(in the rows, 128 means zero)
One turn moves every row onto another: examples first, then more rows asked
zevib: [134 136 120  95 109 158 117 131 141 118 119 141 128 114 134 144 118 136
 143]
vub: [166 131 109 155 139 150 111 122 120 122 142 117 148 125 145 104 132 112
 142]
lanak: [139 147 117 111 104 152 126 128 107 129 155 138 141 152 167 121 156 122
 119]
feko: [153 145 128 111 123 154 130 131 109 110 153 142 146 159 148 121 134 116
 119]
zuguz: [135 140 117 120 128 164 132 136 113 141 157 133 154 167 142 121 141 116
 123]
toz: [141 143 113 118 121 136 109  98 148 142 146 128 111 148 145 159 129 119
 165]
zak: [129 131 141 112 122 146 114 125 154 151 157 105 111 157 154 114 152 125
 119]
difu: [148  98 116 127 122 157 134 103 154 140 152 160 144 116 156 122 119 130
 156]
dopa: [172 130 127 146  82 143 136  94 130 131 128 118 103 131 139 120 142 135
 130]
Gav: [146  98 104 123 129 124 137 103 160 127 143 149 133 114 152 136 129 134
 152]
Bet: [144 134 131 130 108 138 128  80 141 151 137 108 139 139 138 128 109 118
 104]
Gam: [135  89 116 119 140 136 144 115 154 133 153 149 145 125 152 127 122 134
 144]
bon: [125 115 131 118 120 135 110 128 153 134 151 103 126 158 162 107 160 124
 134]
fofan: [166 134 123 150  86 147 134  96 136 122 121 117 103 136 137 119 137 140
 142]
toleb: [125 114 152 120 114 138 116 133 150 147 142 103 131 164 148 124 147 141
 140]
Guna: [129 137 116  97 113 156 119 137 140 115 112 129 126 119 133 138 123 132
 143]
nibim: [172 152 130 119 111 151 128 126 126 150 159 136 121 120 116 144 141 151
 130]
rofo: [147 140 137 134 115 147 117  90 148 149 143 106 136 129 138 133 109 117
 104]
Non: [139 143 116 113 128 140 100 101 148 146 138 125 114 151 143 150 120 114
 162]
gali: [147 140 130 139 119 139 122  81 143 151 135 104 138 135 137 133 112 114
 112]
sidu: [150  96  98 123 104 134 121 139 150 163 138 134 115 141 134 108 147 145
 146]
tuge: [157 132 120 112 115 147 128 137 113 121 163 152 145 157 155 113 151 113
 135]
Tes: [157  94  96 114 112 129 146 120 134 164 135 118 120 141 132 117 131 152
 132]
zala: [148 110 139 122 117 141 122 130 146 146 172 110 116 172 162 120 143 137
 127]
nama: [147 133 108 154 133 154 130 123 135 114 146 125 161 121 154 100 135 141
 129]
boved: [137 134 116  98 107 164 125 128 138 115 113 140 126 122 134 142 113 129
 130]
rebu: [171 142 140 117 120 159 135 128 134 142 159 139 121 115 119 137 141 157
 133]
Vozot: [172 150 135 115 109 159 138 124 124 139 158 138 119 119 123 139 140 156
 133]
zefu: [143 143 104 116 129 136 103 100 140 151 147 126 114 147 141 146 119 109
 162]
botem: [146 139 106 156 125 159 136 105 130 124 143 123 149 118 137  93 127 120
 149]
susi: [144  86  99 136 107 134 133 109 144 127 145 140 152 122 153 130 126 116
 149]
dulad: [171 133 133 150  84 141 134  95 132 122 133 129 106 135 146 119 147 134
 137]
vob: [140  94 109 118  96 126 140 126 126 153 141 125 133 145 123 101 143 149
 130]
tif: [156 130 105 155 138 150 132 116 132 142 158 122 145 127 144  85 128 118
 144]
mede: [152  99 117 115  91 120 128 128 133 163 148 126 119 143 115 115 137 144
 142]

tuge -> tif
fofan -> toz
susi -> sidu
Now find these:
dulad -> zefu
botem -> Gav
Non -> Vozot
vub -> difu

One turn moves every row onto another: examples first, then more rows asked
nerut: [150 123 122 106 110 137 103 154 140 118 113 135 150 128 119 144 132 150
 110 153 138  96 113 133]
peseb: [152 126 121 109 112 135 106 146 136 120 109 135 154 128 115 141 133 154
 111 151 139  92 113 138]
kabi: [177 129 119 106 135 121 132 149 141 139 143 156 117 112 113 111 123 126
 133 123 122 131  94 123]
Rulat: [146 135 128 129 128 124 141  91 120 140 118 114 114 157 147 129 101 118
 124 148 141 130 128 134]
gim: [142 132 124 111 130 141 117 150 137 137 139 119 114 114  85  94 134 153
 115 104 136 133 119 129]
riros: [130 110 118 126 163 119 131 113 126 137 142  97 124 129 157 125 128 143
 135 123 139 146 118 128]
Zodav: [175 133 116 109 113 120 133 146 137 145 140 159 108 123 107 110 118 119
 129 126 119 122 102 128]
tob: [121 143 142 140 132 119 122 114 107 121 106 130 144 119 148 124 110 146
  94 145 141 110 117 123]
Giti: [151 136 110 135 120 118 147 111 124 149 129 105 120 150 153 138 109 105
 122 140 129 123 125 131]
Bos: [116 130 148 140 154 138 117 139 136 119 118 134 138 122 156 136 101 138
 107 147 137 118 109 116]
bib: [167 124 126 104 120 112 133 140 116 140 142 153 109 105 105 102 142 144
 121 133 143 136  99 128]
didi: [127 116 125 129 151 133 129  99 139 139 130 111 106 157 146 125  99 134
 142 131 134 133 126 139]
fomi: [175 128 125 101 137 116 129 138 128 133 139 155 120 105 111 103 132 139
 128 125 133 139  95 122]
fave: [163 129 134 103 127 127 130 127 135 134 129 167  97 126 100 104 111 142
 134 140 137 128 100 136]
rara: [120 128 135 164 136 140 136 155 131 141 130 128 138 127 146 141 116 125
 101 145 133 101 107 123]
koreb: [111 129 131 151 130 134 130 160 136 135 129 127 129 121 153 147 110 129
 102 149 132 103 108 123]
puzup: [171 135 126 104 109 119 129 129 130 139 130 164 101 129 102 103 113 128
 127 132 128 124 106 132]
til: [138 139 121 112 125 144 120 140 145 137 129 126 105 123  81  97 117 155
 123 109 131 120 120 140]
Dazo: [122 136 152 137 129 125 113 120 109 119 111 133 141 127 149 121 109 135
  91 145 144 120 122 113]
Begud: [117 107 117 135 121 120 138 115 113 152 144  99  95 145 141 126 131 139
 123 139 149 132 129 141]
vevol: [145 139 118 106 126 138 113 150 146 135 137 120 115 116  91  97 123 144
 118  99 123 129 122 126]
mobi: [139 123 123 118 138 108 138 111 106 135 134  98 121 123 159 133 133 137
 116 148 155 149 121 124]
tanot: [144 135 121 108 130 139 114 151 141 135 139 119 117 113  90  95 130 147
 117 100 130 133 120 125]
Vapuz: [159 118 125 112 119 122 140 151 125 146 146 155  96 112 100 110 138 144
 125 141 144 129  96 135]
Neto: [150 118 129 104 115 142  97 158 142 116 116 136 150 129 120 142 132 146
 110 153 140 103 114 127]
tuvi: [147 128 117 121 158 114 140 116 126 133 133 100 133 123 166 138 122 130
 129 138 140 146 113 121]
mokuz: [135 113 105 135 147 120 137 128 134 149 150  94 122 136 157 133 126 123
 134 117 125 135 120 128]
pul: [154 115 136 107 117 145  96 154 138 117 117 137 153 134 118 137 135 143
 107 152 144 108 117 124]
ridi: [124 111 123 124 140 113 130 101 107 138 138  97 112 134 148 118 132 148
 124 132 151 145 128 133]
mak: [118 106 119 139 139 135 139 121 137 151 143 105  94 154 142 134 113 134
 137 138 140 127 122 145]
Lur: [151 131 107 133 144 119 148 126 136 146 137 101 129 135 163 146 115 112
 131 136 127 130 114 126]
Vomo: [157 120 131 110 132 131 137 145 139 141 140 163  93 119  99 111 122 146
 135 144 142 128  93 139]
Funu: [139 122 104 133 121 113 134 113 121 150 141  97 118 148 152 126 120 114
 124 117 122 128 133 130]
Nunan: [135 122 138 131 149 137 141 102 132 138 123 116 106 154 146 135 101 129
 133 157 151 136 119 136]
Vadep: [157 114 138 115 115 147 101 151 133 121 117 137 156 138 112 133 140 140
 104 151 147 105 117 127]
zakev: [144 142 116 106 122 139 115 146 148 135 133 123 111 120  89  98 117 144
 121 101 121 124 123 131]
Fotal: [140 143 118 108 122 141 117 141 147 136 129 125 107 123  85  97 114 149
 122 105 124 120 122 136]
Vodu: [158 116 134 123 117 149 108 150 133 126 116 137 158 139 108 134 141 142
 107 151 146  98 114 132]
sepem: [127 112 131 137 141 136 148 126 130 148 139 108  97 145 147 144 118 130
 128 162 157 136 115 137]
gez: [158 119 129 123 123 147 112 146 136 125 113 137 160 135 108 136 138 149
 111 151 144  93 110 137]
Sase: [137 135 124 115 128 146 122 144 142 139 133 124 105 120  79  95 125 157
 120 110 136 123 118 140]
Fisa: [139 131 125 115 129 144 121 147 137 139 137 121 109 116  80  94 132 156
 118 108 139 128 118 135]
pip: [137 126 118 125 131 117 126  90 122 139 126 107 115 156 149 117 105 125
 129 122 128 133 136 132]
vep: [129 115 124 130 125 119 146 126 110 147 142  99 102 134 150 139 135 131
 115 158 160 140 121 132]
bibu: [115 139 129 147 105 117 129 139 109 135 120 125 130 121 148 135 118 133
  88 148 136 100 120 125]
las: [156 125 125 116 120 141 111 142 136 121 108 137 159 131 111 138 134 155
 113 150 142  91 110 140]
Ruge: [122 133 139 155 108 126 127 140 107 138 124 126 135 131 144 129 121 121
  84 145 138 106 123 119]
Mapi: [121 134 144 151 160 137 128 131 131 124 115 133 148 120 150 133 106 143
 109 143 138 110 104 123]

Neto -> pul
koreb -> Bos
Now find these:
sepem -> Nunan
pip -> Funu
Fisa -> Sase
Zodav -> kabi

One turn moves every row onto another: examples first, then more rows asked
goza: [135 115 152 102 171 130 150 128 117 181 138 134]
gipu: [131 112 185 116 152 143 141 117 118 119 118 112]
zizev: [135 109 170 118 156 143 150 131 118 107 113 121]
Luto: [107 114 138  92 157 140 140 129  92 126 125 100]
dabol: [114 130 130 111 126 129 134 136 120 156 120 139]
dula: [100 137 157 131 141 149 138 122 123 129 109 122]
ronim: [137 125 135 109 166 150 171  87 119 134 121 100]
bir: [125 107 143  78 153 142 155 153 129 135 106 103]
sazi: [119 117 175 106 148 141 161 120 135 112 113 129]
fufu: [124  78 157 112 160 136 153 126 123 153 108 106]
zev: [127 146 131  91 146 119 150 122 100 166 127 128]
muzo: [151 114 149  92 178 117 174 118 114 145 129 118]
rufeg: [137 131 147  90 167 118 157  96 109 163 137 119]
vebu: [134 120 159  96 163 126 140 136 107 179 120 133]
Noze: [117 144 145 140 139 146 139 129 136 159 132 112]
Vokuz: [122 132 156  86 175 145 190 125 119 143 127 113]
dotu: [110 136 147  97 127 115 148 114 127 133 130 137]
Nebev: [129 110 168 115 160 142 157 129 119 105 113 127]
pizu: [128 134 127 116 124 130 136 134 129 155 139 131]
zabok: [127 122 141 127 133 162 143 132 121 136 125  83]
Zemo: [131 127 136 122 170 161 162 114 143 163 100 109]
kedog: [120 100 159 125 179 164 155 124 117 149 130 112]
Mokup: [108 126 159 125 162 150 154 124 132 182 120 105]
toda: [141 119 131 106 162 150 172 105 113 127 107  89]
pozu: [135  97 173 106 155 132 132 121 127 170 119 114]
nizod: [130 112 129 108 143 141 139 132 126 185 109 119]
sev: [134 106 117 130 131 136 144 120 129 130 123 108]
Zed: [122 110 114 101 170 149 154 132 126 126 128 131]
dofe: [141 167 140 112 158 139 154 109 112 140 122 103]
Ger: [117 143 146  82 139 116 160 127 109 164 134 122]
buga: [158 119 135  97 168 140 136 143 112 132 133 106]
komat: [126 132 147  95 131 109 160 126 109 116 127 113]
bedif: [116 105 142 110 136 142 137 130 124 183 119 107]
Sogad: [132 138 188 102 170 138 154 135 125 147 105 119]
nozu: [136 115 124 114 127 138 141 115 150 159 116 110]
Nekag: [137 150 150 104 138 140 165 144 129 116 134 115]
Ribap: [156 128 137 107 149 151 166 105 137 134 113  91]
dap: [126 148 165 111 174 133 167 128 130 171 134 124]
dorok: [117 166 155 110 139 129 160 130 126 156 130 108]
Keme: [144 122 131 104 157 149 175 110 120 126 105  90]

Keme -> zizev
pozu -> rufeg
Sogad -> dofe
Now find these:
vebu -> zev
kedog -> Vokuz
sev -> fufu
Luto -> Zed
dap -> dorok
goza -> Ger
Ribap -> gipu

One turn moves every row onto another: examples first, then more rows asked
K: [117 162 121 131 134 145 117 120 108 148 133 114 138 117 102 105  99 143
  98 118 105 144 129 143]
Z: [144 132 137 109 124 108 141 137 121 108 155 133 161 145 123 110 114 107
 125 121 117 137 106 119]
J: [124 120 117 153 128 128 116 125 138 148 120 106  91 128 109 134 133 125
 131  95 130 139 129 148]
P: [145 111 160 119 129 146 162 115 150 121 132 147 131 127 124 117 122 126
 122 132 131 117 127 117]
Y: [138 123 147 101 110 119 131 144 128 116 146 134 152 148 127 114 121 125
 143 122 131 134  99 115]
E: [125 110 118 134 130 128 114 121 142 136 125 103  91 124 114 135 140 127
 133  99 138 138 134 155]
S: [156 117 138 121 147 108 127 121 136 124 148 123 165 129 127 130 118 103
 122 139 126 130 139 117]
X: [127 144 121 129 136 149 109 127 113 144 135 113 144 119  92  97 104 149
  96 115 110 142 131 144]
Q: [114 155 128 133 129 148 107 124 103 146 130 121 144 117  96 105 110 138
  95 115 114 144 126 145]
T: [107 159 121 114 150 143 131 135 117  97 105  95 124 138 131 132 127 143
 133 142 117 118 123 138]
D: [117 117 128 150 127 126 109 126 135 143 122 105  96 121 113 142 140 119
 128 104 136 137 132 154]
N: [150 123 158 107 117 125 161 123 139 109 133 140 123 137 129 112 130 121
 131 124 117 110 113 116]
F: [159 114 147 130 137 109 142 124 149 122 149 128 137 129 124 120 112  99
 106 130 124 123 139 117]
V: [103 169 119 122 149 131 135 136 115 110 106  98 115 136 132 131 137 141
 135 135 124 114 126 138]
W: [101 164 130 126 142 138 131 132 111 105  97 102 123 128 128 133 137 140
 131 141 122 113 124 139]

V -> K
Y -> S
T -> X
Now find these:
Z -> F
Q -> D

